In the rows, 128 means zero.
Turns, then the turns between two rows, first turn first; the first pair answered:
tavu (before |-> after):
[161 153 138 111 119 117 115  99 111  86  81 144 110 151 109 130 122 143
 162 150 120 107 107 144  96 133 142  93 139] |-> [171 142 137 108 117 112 134  98 107  93  87 139 102 160 119 135 126 147
 150 150 139 108  97 148 106 135 143 106 128]
[159 120 127 118 102 134 126 141 113 104 122 122 106 155 143 133 158 145
 104 150 118 121 128 120 127 137 106 124 111] |-> [163 131 128 116 113 129 124 149 122 106 131 126 105 144 134 130 159 147
  95 144 118 130 126 112 133 132 115 118 120]
[135 135 144 127 104 125 174 122  99 127 161 118 130 103 130 111 119 136
 128 102 166 129 109 137 141 128 142 129 119] |-> [130 149 144 136 124 123 155 137 119 129 158 120 127  81 122 110 120 135
 123  88 153 139 110 124 143 128 149 113 139]
megu (before |-> after):
[148 141 159 114 138 133 146 113 124 126 151 139 126 107 126 135 139 128
 114  78 150 114 107 149 121 138 150 123 121] |-> [141 140 141 112 146 124 118 139 139 135 138 131 120  83 115 113 150 137
  86  93 138 130 118 111 129 133 159 120 131]
[156 145 159  67 106 115 119 137 131 135 127 130 130 184 136 170 175 104
 113 151 137 120 119 121 113 176 116 141 125] |-> [128 167 208  89 109 118 146  88 113 144 115 129 153 114 116 134 126 112
 147 106 149  93 106 142 112 162 119 115 140]
[118 145 131 108 130 128 112  91 141 170  94 123 143 103 155 114 130 115
 134 160  91 114 132 107 132 150 131 138 129] |-> [126 141 121  99 121 130 115  95 139 161 102 127 135 140 161 135 148 109
 132 167  90 118 138 114 130 154 126 155 115]
zunaz (before |-> after):
[125 107 118 135 129 124 130 140 131 136 122 111 125 133 131 104 135 132
 115 139 121 142 127 114 141 126 125 126 122] |-> [125 111 120 136 130 123 132 143 133 136 122 116 124 132 129 106 129 133
 120 134 123 142 130 115 143 123 118 125 127]
[111 144 138 147 167 100 187 169 164 120 205 129 127  94 128 131  92 127
 139  86 163 184  82 141 140 135 140 144 110] |-> [136 154 151 107 152  88 177 165 162 130 212 127 126  84 128 145 119 118
 118  88 187 179  79 130 131 145 152 145 120]
[116 111 117 143 142 119 128 124 118 125 133 136 119 111 113 109 116 133
 124 125 125 139 123 101 135 113 124 130 124] |-> [120 115 125 138 142 117 136 129 121 130 138 131 114 108 112 110 119 130
 118 120 130 138 119  99 136 115 132 126 129]
Then:
Between the rows of a pair lie 2 to 4 turns.
[135  88 134 107  82 133 176 114  78 141 148 102 122 166 131 142 139 141
 130 162 150 150 160 137 116 155 102 143 119] |-> [143  96 134 106  88 122 183 130  85 147 157  96 116 150 127 137 148 143
 111 155 163 158 155 124 123 155 115 141 117]	megu tavu megu megu
[108 147 106 163 152 152  82 147 161  94 126 140 126 165 147 173 119 125
 152 131  72 130 121 112  92 116  79 132 135] |-> [ 91 158 121 177 155 157  83 132 163  99 112 138 140 122 132 139 104 135
 164 115  69 120 120  98  92 104  82 119 144]	megu megu
[143 115 124  89 116 110  93 132 113 156  97 127 115 129 138 128 144 136
 105 149 137 119 121 105 116 129 143 132 131] |-> [147 153 147 106 135 109  80 135 140 145 108 137 122 107 127 132 136 132
 124 112 121 119 127 110 116 129 146 113 155]	megu tavu tavu tavu
[139 177 162 104 143 112 144 142 155  92 149 103 119 113  94 134 128 106
 132  93 149 111 138 143 160 128 106 115 130] |-> [151 167 140  97 146 112 132 160 162  92 154 101 111 141 101 150 146  98
 116 115 140 123 145 136 160 136 103 129 120]	megu megu
[131 150 147 102 134 122 129 146 132 139 119 128 107 127 112 129 141 132
  95 140 151 137 139 104 150 129 155 120 138] |-> [135 163 157 103 139 126 129 146 138 129 130 135 109 135 114 143 137 124
 107 122 146 135 136 117 146 131 147 119 140]	megu tavu
[140 139 123 134 134 156 112 147 160 122 133 123 123 176 150 151 135 125
 185 120  89 145 170 141 128 127 114 122 113] |-> [130 102 127 124 105 157 147 112 112 135 118 116 132 173 156 137 123 129
 186 142 114 132 158 155 132 130 110 136  92]	megu megu tavu tavu
